Families of rows that turns and mirrors carry onto each other, the same ones carrying the whole set onto itself: the rest of each named row's family, in list order:
5 families of 8 rows:
sagus: [-14 -10  -7 -35 -29  -2 -13  13  15 -52  41   9  -9  11   7  27  24 -16
 -28  10  11   6   9 -25 -12 -23  15 -20  17  34  -3]
Kap: [-12  16  28  17 -53 -33  14  -2 -19  -8 -23 -17  30   5  28 -17 -19  -1
  19   5 -11  21  -7  18   3   1   0 -20  -2  45  12]
tisav: [ 13   7 -26   9 -45  -6 -35  -3  18 -43  34   9  18  17  -4   2   5 -21
  -7  22 -11  -1  -7  -2 -26 -17  28  35  60  41  40]
muze: [  7  26  17   2 -21 -28   9   5  -9   4  12  -1   4  30   3 -25  -9  29
  13  32  -8  -4 -47 -26 -18 -29 -13  18  -1  51   1]
sen: [-14 -22 -19 -16 -18 -36  30  -5 -10  10  37  22   9 -11  17  13  16 -28
  -4  10  19  -5  16 -26 -20 -10  16 -13  -2  14 -28]
Zatu: [ 14 -22 -24  10 -11 -27 -10 -30  20 -49  18   4 -12  23  -2   7   8 -35
  -4  21  11  17  16 -35 -30 -19   5  -1  44  30   9]
gim: [  0  22 -37  25 -41  16  10  13  22  -5  16  -8 -18   5 -19  11  13  11
  20  46   2 -13  -8  -6  -3 -28 -20  15 -25  56  28]
lom: [-18   6 -12   5 -39  21   3  25   6   8  33  -7   0 -49   4  20  22 -16
 -13   3   1 -14  -7  -5   7 -35   3 -26 -20  41  -5]
tor: [  1 -15  29  22 -39  -3  -6 -24   7 -52  30   5   7  41 -28   5  -4 -23
  -8  -5  39  18   9  -8  13  -1  28  -5  34  32   8]
lonod: [-19  -5   3  12  -9 -14  19  -6  15   2  21   2   4 -15 -30 -16  11  17
  55  28  -8 -12 -11  24  13 -21  -9   1  10  65  34]
Lubi: [-19  -6 -22  23 -51   0 -12  -8  16 -43  24  14   9  10  -6   9  24 -29
 -15  -1  54  30 -19  25  24   5  27   4  -9  18   8]
Fur: [  8  25 -13  15 -14  -1  -4  28  31 -53  19   7  21  33   9   6  18 -20
   6  -7 -13  -1  11  27  53 -38  33  12  28  13  14]
tupo: [ 26  23   5  15  -9 -10  17  14  31 -67  17  -5 -16  44 -12   0  18 -13
 -29  -1   7 -14  -6  -6  -4 -35  18  -4   4  -3   8]
zeluk: [  6  22 -24   5  -1 -34   6  11  20 -41  32  10  26  41  16  -3  15 -31
   2   0  -1  19  -4   0  42 -43  45   2  31   2  -9]
Kigeg: [ 16   0   4  58 -12 -52 -11  -9  20 -23 -20  23   1  -9  17 -31 -15 -10
  -2 -12   5   1   3 -26   7   6  -4   5   6  31  -7]
Dil: [-18   3  36 -10 -25  -7 -13   0  13  -9  14  -2  -7  -7  14  -8  -7   5
  -4  -7 -10 -22   3 -34   0 -12 -22 -32  -5  57  -3]
melig: [ 11   7 -13  19 -38 -22   8   0  -7   3  23  -9  31 -30  -4 -14   4 -27
   8  19 -25 -20 -15  27 -42 -27  32  26  42  27  37]
Muras: [ 14 -23  -8  20  -4 -44  33 -28  -6  -3   8 -11   2 -25  -2  -8   8 -40
  11  16  -4  -2   7  -7 -44 -30   8  -8  22  16   9]
bup: [ 12   1 -44  54 -30 -20 -33  10  21 -26  10  34   9  -9  17  -1   8 -24
 -17   5  26  20  -9 -21  25  -8  20  34   8  26 -11]
Vobot: [  2 -18  16  36 -35 -33  22  -7 -12 -25  -5  25  27  23  15  -2  -5 -12
   1 -16  36  34  -1  11  14  14  12  -4   5  14 -19]
mizep: [ 14  33 -33  39 -47   6  15  19  41 -34  17  10  -2  25 -24   3   3   6
  12  23  -4 -34  15  10  -5  -5   9  19  -2  33  43]
Gedi: [-12  12   1   0   6 -69  13 -21  13  -5  29  16  17  22  -1 -36  -4   4
  34  17   3  18 -33 -23  16 -20  17 -13  19  39  -5]
dud: [ -6  13  22   8 -36 -39 -18  18  16 -27  23  43  19  13  17 -14 -16   8
 -15 -17   5 -21  15 -36  12  19  24   6  16  34 -14]
biri: [  5  22 -30  22 -40 -20  28   9  -7  29  23  10  12   8  -8  -9  -2  18
  31  49  -2 -13 -25  -9 -21 -18  -3  34 -11  48  12]
vovi: [ 30  28  15  23  -7 -45  27  18   6 -32  15  14  10  39   4 -24   0  -3
 -21  -5   7 -10 -29 -13  -5 -25  32  15   4  -9 -16]
saf: [-22  -4  -6   9   3 -45  21 -17  10  15  23  10   5 -14 -14 -26  10  11
  48  28   9  11 -33  -3  16 -21  -3  -9  -3  55   4]
sote: [-10   2 -12  30 -21   5  20  19  19  -6  16  11  15 -20 -23  -1  20   6
  45  14  -9 -21   6  48  33 -20   8  21   8  46  36]
vuv: [-17  25  -9  24 -73  -5 -15 -12  13 -23  45  -2  26   8 -31  -6  -2 -29
   2  14  22  -3  -4  17  12   2  58  16  17  41  41]
danav: [ -5  18  -6  -5  10 -52  -2  -8  20 -32  26   7  12  37  17 -20   8 -14
   9   6   4  30 -28 -25  36 -38  23 -19  20  22 -15]
Zeko: [-10  10  -6   5 -47 -28  28   8   2  24  35  24  41 -21  11  -9  -8  -1
  14  -3 -15 -40  10   5 -30  10  18  -7  15  27  11]
nerab: [ -6  14 -28  21 -49 -12   0  45  10  -8  45  38  24 -30   9  12  13 -15
 -22  -4  18 -11   4  -7  17  -4  51  11   1  20 -14]
Rosul: [  1 -15  37  15 -30 -19  32 -21 -32 -10   5 -24  11  14  -5   7  -9 -29
  12   9  12  31  13 -13   2 -30  11 -27  15  35 -12]
ravo: [  5  10  26  36 -18 -18 -16   1  10 -10 -23 -20  -2 -40  13 -29  -2  -7
  -5  -4 -21 -11 -26   5  -2 -29 -17  -2  -3  45  16]
did: [  1  13 -22  32 -38  12 -39  20   8 -14   5  -9   3 -39  12   1  22 -22
 -21  14  -1   8 -38  12  14 -43   8  28   0  42  13]
Bib: [  1   6 -20  18 -17  20  12  25  24 -34  22  -2  12   3 -13  20  31 -19
  22  10 -12 -10  18  44  41 -44  21  16  19  27  29]
Lisu: [-11  21   7 -15 -57   6 -16  26  26 -38  40  11  20   1   0   7   0   9
 -10  -2 -25 -30   3   7 -22  -2  18 -15  34  47  36]
Sep: [ 16  12   8  -2   0 -37  30   4 -17  -5  21  -4  -2  28   4 -13  11  -4
  -9  25  10  11 -46 -25 -20 -47   9   9  -4  12 -25]
lobip: [-34  29 -11   3 -71   0 -20  -2  10 -24   5 -27  13 -11   8  -4   8 -17
   1  21   6  17 -26  32  12 -11  14 -12 -19  50  38]
zizar: [-15  24  -2  17 -65 -21  22  -7 -25  18  20 -33  30 -18  -8  -4  -9 -36
  22  30  -3   9   1  11   1 -27  41  -6   0  45  22]
lat: [ 21  24 -37  45 -26   1  28  27  36 -41  18  10 -10  15 -18  12  25 -20
 -15   9  18 -19  12   6  11 -24  26  12 -17  -4  11]

Which other rows belong to the same family as Sep? muze, gim, tupo, mizep, biri, vovi, lat
Which other rows belong to the same family as vuv? Kap, tor, Lubi, Vobot, Rosul, lobip, zizar
Which other rows belong to the same family as tisav? Zatu, Kigeg, melig, Muras, bup, ravo, did

Families of rows that turns and mirrors carry onto each other, the same ones carrying the whole set onto itself: the rest of each named row's family, in list order:
4 families of 8 rows:
tilu: [ 29  -5   5  26  21 -26 -32 -12 -17 -31 -43  -1  33  22  26 -22]
zif: [ 26  31  26   9 -26 -17  -1  36   8 -36 -18  12  24 -29   8 -39]
Fimun: [ 27  -1  12  22  23 -17 -29  -2 -21 -33 -43   3  37  17  29 -15]
medom: [ 31  -4  -7  41 -27 -39  -4  14   9 -35 -28   8  -3 -15 -14 -43]
lefas: [-11  46  -3 -35  16 -17   8   4 -22 -12 -64  -3   8  -2 -18 -58]
lunu: [ 29   9  13  14  20 -23 -33 -11 -11 -32 -38  -3  42  17  34 -23]
zot: [ 30  -5  -6 -28 -14   9  23 -26  -4   5 -31 -19 -21 -17  -2 -12]
Masil: [ 27  -6   0 -26  -9  17  27 -17 -11   3 -33 -15 -20 -20  -2  -6]
nonis: [ 30  -7  -6 -25 -10  11  24 -23  -6   4 -32 -17 -22 -19  -4 -10]
zuba: [ 27  -7   8  26  23 -21 -30  -7 -20 -33 -42   0  35  18  28 -18]
suvu: [ -6  37 -18 -25  12 -30   5 -10 -16 -10 -65  -6  -3   5 -26 -64]
vogop: [ 28   0   1 -34 -11  17  24 -18  -7   4 -30 -17 -18 -21   2  -9]
bem: [-15  31  -6 -22  19  -9  15  15 -34 -13 -70   4   4  -1 -27 -47]
Fiba: [ 31  -1   5  23  21 -28 -35 -14 -13 -31 -41  -2  35  22  28 -24]
duf: [ 23   2  14  34 -23 -17   6  41  -7 -37 -28  18   9 -27  -8 -28]
Gabal: [ 31  36  19   7 -31 -29  -7  19  19 -34 -15   3  19 -25   9 -48]
Katu: [ 32  -1  -3 -32 -13  12  22 -24  -2   4 -30 -19 -19 -20   0 -12]
Zuzuk: [ 36  27   6  14 -34 -38 -12   7  24 -33 -17   1  10 -20   2 -54]
nore: [ 28   6   7  16  19 -27 -34 -16 -10 -31 -38  -3  36  19  33 -24]
Mupo: [ 35  12  -5  28 -32 -43  -9   4  19 -33 -22   3   1 -15  -6 -52]
lumu: [ 29  -9  -3 -24 -11  13  26 -20  -9   4 -31 -15 -22 -20  -3  -8]
Vagub: [-14  22 -13 -14  20 -15  14  10 -35 -13 -72   3  -4   2 -32 -47]
siper: [ 26   4  17  19  23 -17 -29  -2 -18 -33 -39   2  42  17  31 -16]
fupiv: [-14  41   0 -30  18 -11  12  13 -29 -11 -67   0   8  -3 -21 -53]
mupe: [ -7  25 -21 -16  16 -30   6  -8 -21 -11 -70  -4  -7   6 -33 -61]
rona: [ 22  20  24  21 -23 -12   5  44  -4 -36 -25  17  18 -29   0 -31]
gevup: [ 26  -2   1 -30 -10  17  26 -15  -8   3 -30 -15 -17 -21  -2  -5]
nere: [ 27   9  15  13  22 -19 -31  -5 -15 -32 -38  -1  42  15  34 -20]
nura: [-11  19 -18 -10  16 -22  11   0 -28 -12 -72   0  -7   4 -34 -53]
subod: [ -8  43 -11 -32  13 -24   5  -6 -17 -11 -61  -6   4   1 -20 -63]
Lamil: [ 28   3   0 -35 -13  14  24 -22  -3   4 -30 -18 -16 -21   2 -11]
vido: [ 27  -6   2  44 -23 -28   2  29  -1 -37 -30  15   0 -20 -16 -33]

Which other rows belong to the same family as nonis? zot, Masil, vogop, Katu, lumu, gevup, Lamil
Which other rows belong to the same family as zuba? tilu, Fimun, lunu, Fiba, nore, siper, nere
Which other rows belong to the same family as fupiv? lefas, suvu, bem, Vagub, mupe, nura, subod

